Rotation paths and how fast each direction turns (deg/step):
Each turn is a multiple of 5 degrees from 10 to 175, or 0.
Each row of a path follows its step; steps can be skipped.
path 1
step 0: [-25  -1 -20 -36  67  -9  10  24  -5  18  31   2 -33 -18 -17  13   4 -14
 -16  10 -49  23  28  33  13 -31 -29  -3  21 -28   5  33 -11 -23  -4 -11
   4   9  -6  -6   9]
step 1: [ -7  -6  -8 -51   9  -1  -4 -58  19 -11 -35   8 -38  18  25  10  -3  -7
 -14  21 -10  16 -11  12 -16   1  15 -23  43  12 -28  12 -32  21  21 -26
  21  16 -12  45 -12]
step 2: [ -9 -16   7   7 -22  28   7  19  11  14 -15  -8 -34   6  14   1   2 -24
 -19   5 -12  -1   7 -26  38 -20  35  -2  12 -30  31  37 -55  51  -2   3
 -17  24  49  -2  10]
step 3: [ -4   0  -6 -25  14  38  16   7  36   1  22 -47  13   9 -41 -32 -15 -18
   9  13  -6   5   5  20  14 -52 -43  -9  29  -5  35   3 -18 -20   7  -6
  23   6  29  29 -18]
step 4: [-14 -20   8 -10 -13  -9 -69 -62  35  12  10  12  39  -6   5  12   1 -23
 -20   2 -38 -11  -3  13  30 -11 -13 -13  34  17 -18 -21 -24  30  14   3
  10  -6   8   9 -15]
step 5: [  6  16  25  20   6 -18  -7  39  -2   9  13  43  13  20   9   3  -1 -28
  22  35 -19 -48 -12 -10  17  -7 -23  -8  41 -12  21  34 -47  17  20  -9
 -12  30   7  -8  38]
step 6: [-32  46  20 -10  -5  -1  37  -5  -1 -12  21 -14   2   4 -20 -37  -7 -64
  -8 -21   4  21   1  35   2 -27 -12 -19  26  12 -30   2 -24   0  13 -14
  46  23 -15 -26   5]
step 7: [-17 -38  12 -13  13 -17 -12 -60  31   9 -14   8  13  30 -27 -16 -10  -8
  14 -11  -7  -2 -27   5  16   0  34 -20  -3 -19  -3  10 -11  43  -3  28
  44 -11   6 -15  56]
step 9: [ 11  22   1  12  17 -25  21 -11  24   6  -1  33  -6  16 -19 -16  23 -23
 -39 -25 -20  -2   4  15 -17 -52 -47 -20  -2 -12   3 -23   0  11 -19  11
  47  -7  16 -38 -46]
step 10: [-22 -60   3  30  16 -15  14 -42 -10 -14   1  47   3  14 -13  13  46 -12
  28  14  -8 -13  -2   8   7 -27   4 -18  24  25   8  16  29  40  11  17
  16  16 -30  20   3]
step 11: [-36  -9  36  -6  24  33  -4  31 -43  15 -15  21 -39   8 -10 -18  35 -30
 -14  -8 -38   3  20   1 -27 -19  -1 -26  10 -18   7 -23 -26   4  16  -2
 -36  -8 -23 -11  35]
Directions:
[  5  -5   0   0   7   9   3  -8  -5   0  10  -6 -20   7  -7   0   5   8
 -11   4  -4   0  -3  -6   0  -1  -3  -5   4  14  11  -1  -1  12   1   1
 -13  -1   0   1 -13] -> 40
[  5 -10   3   6  -2   2  -6  -7   3  -3  -4  10  -2 -10  -1  -2  -5   2
  -5  -1  14  -8   9   6   3  -1  -5   0 -17   3   5   4 -11  10  -5 -10
  -6   6  -9   7  12] -> 125
[ 7 -2  1  6 -2 15 -3 -8 12  8  8  4  9  3  9 -3  7  9  3  4 -4 -8  5 -1
  8 -5 -5  6 -9 -3  9 -9  7 -8  1 -9  9 -3 11 -5 -9] -> 70
[  2   6   4  10 -13  -8  14   0   2   1  -5  10  -7   2   5  -3   1   3
  -7   9  11  -1   2  -8  -4   6  -7   6   4  -2  -6   4  -8  -1  -2   5
   4  18  10  -4 -13] -> 100
[  3  10   8 -10  -6  14   2  -4   5  11  -6  -9 -13   4   1  -8   8   3
   0  -2   5  11  -6  -5   2   5  13   1  -5  -2   4   2   2   1  -1   0
  11  10  -4   2  16] -> 70
path 2
step 0: [-57  12   3  -6   5 -16  20 -30  -8 -11  41  18  21 -33  -4  27 -54   9
 -18   2  20  29 -16  15 -11  12  22 -22 -11  15 -21  53  15  -8  -6 -22
  24  -4  26  17   4]
step 1: [  5 -11   3  25  20  23  37 -11  25  67  20  13   3  -1 -36 -21 -10   4
  26  12 -17 -12  10 -44  -7 -12  43  18 -14  -5  -2  21 -15 -22  18 -20
  36 -24 -18  18 -25]
step 2: [-16  12  38 -11  -3   5 -17   9  18   2  16 -34   7  -2  16  -2   5  24
  24 -29  -9 -37 -10 -32  38  21 -22  18 -13   8 -28  -7 -14 -38 -55  -9
  25  28 -32 -24 -34]
step 4: [ -6  -5 -32 -46  -2  -6  11 -18  29  -3 -34  -9   1 -35 -55  34  20 -24
  24 -19 -20  28  29   5   6 -18  -8   0 -36   4  20 -34 -14 -14  12  13
  30   4  41  -7   5]
step 5: [-23 -15 -10 -22 -44   1 -19 -15 -15  -3 -28  30 -14   6   1  49  19  24
   0 -19  24 -29 -17  -7  20  12  31  38  10 -10  39  55 -33  17   4  -6
  26   8  16  -2  -2]
step 6: [ 17  37 -22  21  -3  22 -22  -7 -40  26 -11  44 -38   8 -23 -28  22 -18
  36 -17  -2 -38 -41  -1 -14 -28 -11  27  18   1  -5 -14  -4 -27  -6  26
 -21   4 -10  23   0]
step 7: [-23  51 -46 -24  58   0  -5  -8  -9 -23  16   2   3  -5  41   8 -10  -6
  -4 -58  -4 -30  11  18   5  24 -15  -1  -1  15 -31 -21  -3  23 -13  14
 -13  -3   8  -2  30]
step 8: [-34 -26 -18 -12  -5  36  22  13 -16  20  15  36  29 -13  16  12 -11 -30
 -20  21  26  12  18  37 -12  20   3   5  -8  -8  -1 -12 -26  10  -8 -20
 -13 -73   9  44   1]
step 9: [-20  18  25   5  -7  10   0  16  14  34  25   5   4 -27 -44 -27  -4  51
 -31  -6 -26 -10  19  42  31 -41  37   0   4  29  18  -9 -17 -26 -27  -1
  12 -15  19   9   7]
step 10: [-21  -8  24  36  39  -6 -37 -24 -24 -31  36  -5  -5  -5  -1 -13 -22  10
 -25 -16  36  -7  10 -22  17 -16  -3  39  20   0   3  35  -9 -35   6 -31
  30 -13 -47 -23   6]
step 11: [ 41   3 -16   2  24  23  -2 -17 -27  25  10   2  19 -39 -21 -11 -18 -47
  -5  16 -50   0  -2 -13  16  11 -53 -11 -25 -21 -31  20  16 -39  -8 -27
   5  -2  -6 -16 -19]
Directions:
[ -8   0   8  -4   5   4  -3  -8   5  -3 -21   7   3   6   5   8   5  -8
  13   5  -9  -1 -10   6  12  -5   2  -1  12   1  -5  -3  -6   5   6  11
   2  -2  -1  -2   8] -> 35
[  2   4   4   3  -9   5   7  -5 -13   3   9   8  -8  14   6   5 -13  -7
   1  10  12  16   1  -2   5   5   1  10   0  -8  -1   2  -9   1   5   2
  -2  -5   0 -10   0] -> 145
[-16   8   4  -3   6  11  16   3   3  -2   5   0   3  -2   9 -13   5  -1
  -8  15   0   2   9  -8   1  -3   4   2   9  10  -5   3   2  -5  -9   4
   7   0  -3   8  -1] -> 45
[ 13  14   0  -2  -2  11   6   1   6   3   4  -1  11   9 -10  -7   4   5
   2  -3   0   2   0  -7  13 -17 -11   0  -6  -8  -3  -5   1   0   6   2
  -4  -3  14   7   2] -> 145
[ -4  -4   7   1  -2   4   4   1  16  14   8  -4  -9   9   7   5  -2  -2
   1 -11   3  -6   2  -1   3  11  -6 -10   2   8  -6 -15  -4   4  -1   3
 -10 -11  -6   7  -8] -> 65
[  4   5   8   2   3  -3   0  -1   2   0  -5  -6   5  -2  -3  -5   5 -20
  -1   1   8  -6  -1   2  -2   4  10  -3  -1 -10   8  16   1 -10   5   6
 -15 -12   0   9  -8] -> 145
[ -3  -9   1  -4 -10   6 -10   8   7  -4   4   6   9  -5  12   3   1   1
   1   2  13  -6  -8   0  -1   6 -17   4   8   2  -6  13   8  -6   5  -5
   4  -6  12  -3   0] -> 135
path 3
step 0: [ 18 -31  -5   9  -8   5 -51  32  -2 -16  26 -21  -6  -7 -12  10  -6  23
  11 -12  40 -25 -26 -10   1 -14 -13   5  56  -5  12  11 -33  23 -29   5
 -23 -19  -2   1  36]
step 1: [ -6   4  -8  17 -19  -2   8  -2   1  -3  -1  26  28  18   9  -8  -4   7
  25  -7 -52   1   4   9  28  34 -21 -43 -37 -37  13  -2  -6 -18  31  39
  22 -11 -15  46  12]
step 2: [ 12  50  -7  43 -42  20  -6  10   3  -2 -17  -7 -38  19   9  15  -3 -11
  -4  13  27 -25  13  16 -19  10  11  -4  24  31 -46  -2  12  -9 -19  19
  -3  32  -5 -45 -10]
step 3: [ 42 -24   0  -3  44  25 -15  -6  -9 -33  32 -15  17  18   6 -11   1  22
  -7 -28 -14 -19 -34  39   9   0   4  -1  18  -9  20  27  -8   5  32 -13
 -28 -47  -3 -18  21]
step 5: [ 15  12   4  43  -1  21   9  -3  33 -37 -25  -6   6 -10 -26  -5   3 -12
 -14   9  -6 -34 -39  30 -10  16  10  36 -32  15 -28  -7   5 -43 -15  10
 -19  28  32 -11   6]
step 6: [ 22   8  -6   6  33  -4  24  11  33   4  53  -8 -27  20  11  19  -2 -11
  -4  -3  -1  12  -2 -12 -20  -3  12 -29  24 -39  31  40 -16  24  -7  -8
 -12 -48   7 -33  -8]
step 7: [ 26 -14  31  14 -10 -29   9  -1  -9 -23 -16  30  56 -34   7 -25 -14  35
  36  13  15  10  33   6 -11  39 -21 -12  -8  22  -1 -34  -1  -2 -19   1
   0 -16  11   7  -1]
step 8: [  3  35 -24  41  22   0  -4   5  47  34  -8  32 -21 -13   2  -6  -6 -32
  -5 -26  -6 -25 -34  -5 -29 -10   7  37   5  12 -26  22 -25   4  17  20
   9  23  22  32  13]
step 9: [  1  11  25 -36  -3 -14   8 -27  20 -40   0  -2 -22  37  -8 -25 -20  15
   0  27 -15 -11  35  22 -25   6   6   7  -9 -46  28  12 -15  19   0  -4
  11 -29   7 -54   0]
step 10: [ -8 -23  33  24  -1  -9  16  20  18  45   4  25  60   3  36   7  -5  31
  25 -13  42  21  -4  18  -8  -6 -13  17  26  44   7   6  17 -16   4  -4
  16   1  -4  -9 -10]
step 11: [-26  37 -15 -31   5 -20  10 -36  27 -32  13  -5  13 -26 -18 -19 -14 -54
  25 -36 -18 -25 -18  -3   7  -1  15  10  -1  20 -13 -13 -31  19  15   5
  -3  18  19   9  33]
Directions:
[ -7   7  -4  -1  -2  -3   7  -6  -1  -5  -3   4   6   8   5  -6  11   6
   1 -13   0   8   2  -7   3   7  -9   1  14  -3   0  -5  -5  -9  -5   0
  -7   8  12  20   4] -> 110
[  5   5   3  -1  -3  -5  -9 -11  11  -3 -10  -1  -5   1  -2   2  -1 -12
   2  -5  17   4  -4  -4  11   9  -2   0  -7   3 -15  11  -7  -4  11  -5
  -7   4  -2   1 -11] -> 120
[ 11 -12   7  -4   2   0  -2   7   7   9   4  -7   6  -4   1  -3   4  15
  -7   9   6  -9   0  -1   4  12   7   4   7  -3  -8   1   1   0   2   2
   0  22   5  -1   4] -> 145
[ -3   5  19  -8   5 -18   1  -4   8   6   0  -1  -1   2   5  -7  -9   0
   6  -1   2   7  -2 -11  -7  -9   0  20  -5   0   4  -3  -2   2  -3   0
  10   1   1   0   6] -> 25
[  0  -1  -8   2  -8  -2   6  -4   3  10  12 -14  -3  -2  -4  -7  -3  -9
  -8   5   5  11   9   4  -4  -2   7  -4  10  -1 -13  -9 -15  -4   3   3
  11  -9   0   2   4] -> 160
path 4
step 0: [ -4   8  10 -29  22   1  -4  -4  11  23  24  25   1  48  10 -13 -17   7
 -21  38  16 -20 -49   9  -8  -7  17 -11 -10   9  27   7  20 -19 -17  22
   7 -43 -15  22   7]
step 1: [-33 -11 -22  -3  20  18   7  -7 -25  33 -15  24  29   2  29   7  11 -23
  24 -27  13 -12 -19 -23  22 -10 -10  -3 -29  36  13  11  -9 -22   2 -26
 -32   3  21  33  -8]
step 2: [ 31  11  21 -19  16   4  28  16 -13  -4 -16 -20 -30 -30 -31  24  -4   8
  21 -15 -30 -13 -33 -11  14  33   7  -3  -6   8   0  -4  -8 -35  -2 -23
 -24  31  25  -7  37]
step 3: [ 37  -9  51 -14   0   5 -13  13  14  16  -2  15  14   9  11   0  26  -9
   4 -28   6 -21 -26  12 -11  47  -4  13  11 -47  -9   1   6  12  10   8
  47 -13   2  15  18]
step 4: [-27 -12  25  12 -39 -16 -42   6  22  13 -19 -10 -13   8  37 -34  -4  21
 -17  -7  17   8 -17  -2   0 -15 -41  17 -18   3   8  -9   5  24  21 -39
  -8  25  12  28   1]
step 5: [-23   4  -6 -24 -31 -26  37  17 -31 -37  19 -22 -38  -6  -5   3  -3   4
 -33   2  -9  22   0  -7  29   7 -15 -22   8 -15  -7 -14  19 -26  23 -13
 -12 -15   2  38 -21]
step 6: [-21 -20   7   8 -13  24  12  -6 -38 -30   4 -12  18  12  -5   3  23  -8
  10  12  16  13  27  -3   2  56 -22  25  29   3 -31  35 -10  -7  -8  19
  20  -9  34 -23  -3]
step 8: [ 26  -9 -12  -5  28  -3 -23 -29  15 -38   7  -3 -14  39  16  -2 -17 -24
 -32   5  28  29   1  15 -17   1  33 -45 -16 -10   0 -23  -7  -8  -8  -4
  -7 -21  -4  31 -20]
step 9: [-33  12 -13   2   3  11   1 -22   5  14  -8  19  15   1  -5 -24  -2  15
  16   2  43   9   4  30  12  20  17  -7 -28  43 -25  25  13 -45   2  46
 -27  13  -8  20  -3]
step 10: [-26 -14 -27  16  27  12  11  -6 -11  17 -24   0 -28 -30 -49  19  24 -29
   2  -4 -18 -31  -1 -10  10  13  -4 -28 -22  -5  33  20 -10   7  15  21
  -9  24  -6   5  39]
step 11: [ 20  22  15 -15  12   8  11  23  26 -21   1 -16  13  47  -7   4  -2 -28
 -14  -7 -10  -8 -53  -1 -40   4   8  -4 -18   0  30  15 -20  -4  -1  12
  38  21  12 -20  27]
Directions:
[ -5  -3   3  -1  14  12  -8  -3 -11 -10   8   8  -1   1 -15   4  -3   3
   6  10   9   2   5   9  -5  -8  -2  -8 -11   7  -5  -5   7   5  -8  -2
  -1  -8   1  -3  -5] -> 40
[-11   0 -11  -9   3   0   1   1  -8   1  -7  -7   2 -21   1  -1 -14 -12
  -5  -6   2   4  -6   9   4   4   7  12  -1   1 -12  -3   6  -8  -7  -2
   2   1   0   0  -7] -> 95
[  7  -1   0  -7   4  -9 -14   4  -2   0  19  -1   2 -12  -5  -3  13 -10
   3  -1  -8   6  10   4   0   3  -2   0   4   7   9  13   3  -8  -3  -1
   3   7   8   0   7] -> 90
[ -2 -13  -5   2  -4   0   2  -3  -5   4  -3  12  -3   6  -1  -5  -5  -3
   3  -4   7  -1  -5  12  11 -14  -2   0  11 -12   0  18   4   7  -7  -6
  -4   8   1  -3  10] -> 120
[ -1  -3  -6 -13  -2  -7  -8  -5  -5  14  13  -2  -5   6  -4   7   2  11
  10 -10   0 -15 -14 -12  -2  -3   5   6   0   0  -2  -5   1   0  -5  -4
   2  -1   4  -7  -8] -> 25
[ 14  -6  -2  -1   2   9  -9  -4   2  -4  -8   0  -4   1   6   2   4  -2
  -9   7   7  -5   3 -14  21  -2   8   1   3  10   4   5   6  -9  -6   2
   2  -3  -7  -7  -7] -> 45
[  2   8   6  -1  -5   0   1 -12  -7  -7  -2   4   1  -3  -4   1  -1   0
  15  -2  -6   3   2  -8   1   9  -1 -11   9  -3 -16   4   9 -10   6   5
 -17   8  -8  -5  -3] -> 100
path 5
step 0: [ 24  -5  19 -11 -30  15  13  -1  -4  -4 -48 -46   3  30  12  22   5 -20
 -14  13  53  -9  14 -38   4 -21  21  28   4 -18 -15  40   1  -4  28   8
  24 -37   8  -1 -40]
step 1: [ 12  25  -7  11  -7  10  -6 -14   7 -12 -58  23  25 -14   4 -13   3  -7
 -15 -46 -10 -34 -22 -51  14 -17 -15 -10  19  17 -21  23   6 -23  -7   4
  13  11  36 -38 -53]
step 2: [ -2   8 -56  -4 -30  13  34 -14  39   2 -17  58   5  38  21 -35 -24  15
  17 -10 -16   5  -2 -33  -9 -23  12 -29 -11 -12 -13  15  -3  -4 -19 -36
   6 -18 -32 -16 -12]
step 3: [  3  21 -11 -19 -48 -20  17  -8   2  22 -24 -26 -14  50  41  30  -1  17
 -20   6  29 -36  38 -19   3  -4  -9  26  -1  -1   3 -23 -23   2  -3 -54
  -5 -16 -30 -14 -12]
step 4: [  1  15 -17   8 -45 -43 -27   1  -4 -30  -1   5  -5  10  30   1  -7 -40
 -29  -6   0 -31  -1  -8  11 -43 -16  43  -1  11  16  12  16  -4  27  -2
  -5  -9  43 -34 -44]
step 5: [-27 -18  -8  22 -46  15  11  -2  -8 -16 -35   8   8  42   4 -36  -8 -11
  17  25   1  13 -35 -30 -21 -40  -8 -12  28 -11 -14  59  -3  21 -10  -3
  12 -21  36 -18 -11]
step 7: [ 30   1 -41 -29 -22   8   2  -4  34 -28 -17  24 -40   8   2   2 -20 -16
 -17 -14  13   5  25 -39 -33 -10 -14  38 -24   0   8 -15  17 -25  24   3
  -2 -25 -26 -23 -58]
step 8: [  4 -12   0  25 -32   8  26 -46  -2 -17 -35 -19  -9  46  14   3  33 -21
 -19  -7  31 -33   8 -42   1 -29   2 -17 -37  11  -3  42 -22  11  33   8
   3  -4  -6 -25 -15]
step 9: [ 44  42   0  35 -32 -20   2  -6  -1  -1 -42   1  34  23  16 -15 -16  -7
  -5 -36 -18 -19 -15 -22  55 -29 -13 -12   9 -13 -15  16   3 -13 -17 -29
  21 -35  24 -15  -4]
step 10: [ -3  27 -55  -8 -22 -15   0   2  13  32 -36  38   4  53  21  -9 -38   5
  19  14 -26  -3 -17 -26 -40  -6   2  28  25   5   6   6   0 -26 -16 -14
  17 -13  -6   8 -42]
step 11: [ -9  -3 -24 -39 -53  -4  -7 -18 -10  22   0  10  -1  28  26   4 -27  18
 -42  17  37 -15  31 -39 -14 -22 -11  15  -2  -2 -10  20 -40  24  18 -17
 -17  34  -7 -35 -16]
Directions:
[ -9   5  -1 -14   4   8  -6   8   2  19   6  -6 -14   4  -5   8  -6 -16
  -6   0  -1  -6   8   0  -2  -5  -6  -2  -9  -3  -2   6   1 -10   5  -5
  -4  -3   1   3   1] -> 95
[-2  3 -6 -1  8 -3  1 -1  7 18  3  5 15 -1  8  1 -2 -2 -1 -2  8 -6  3 -2
  8 -3 20 -1  4  0 -3 -2  2  6  4 -6 14 13  0 -1 -9] -> 40
[  7  -3   0   3  -7   4  -2   2   3   7  -5   0  -9   4  10   4  -8   7
   4   5  -2  10   6  16   1  17   4   9 -13  -7   1  -1  -7  -4  -8  -1
  -2   8  -2  -3 -14] -> 95
[ -9  -2 -13  -1   1   0   5   0   4  -2   0   6   7   3  -9  11  -2   9
   0  -5  -3   0  22  -1  -2  -6  -1  20  -1  -2  -3  -7  -7   2  -4  11
   1  -1  -5   1  11] -> 90
[ -8  -3 -13  -9   3   0   1 -13   2 -11   9   5   2  19  -5   1   1  -5
   3   5  -7   7  -5  13 -10   1   9  -9  -1   5  -7   7   5   1   4   6
   2  -3  -2  -1  -9] -> 130
[  5  11   3 -14   5 -12   1   7   1  -8  -1  -9   2   0   0  11   5   1
   2  -1  -1  -4  -4   0  -2  11   0  15  12   4   3  -1   4 -14  -1  -1
  10  -7  -2  10 -12] -> 115
[ -5   3  -3  15  -2  -1   1  12   3  -5  -6  -1   7  -1 -13  -3  12 -10
   1   0  -5  -4   5   7   9   4  -6  -3  -2  -5 -11  15  -8   1  -1   2
   8   2  14   6  -8] -> 90
[  5   3   0 -10   5  -4  -4   0  -2 -11  16   7  11  -4   2   1 -11  12
 -13  -9  -2  -4  -4   4  15   0 -10  -1 -11  -3   3  11  -5  -3   2  -3
  -3   3   5  -6  -1] -> 145
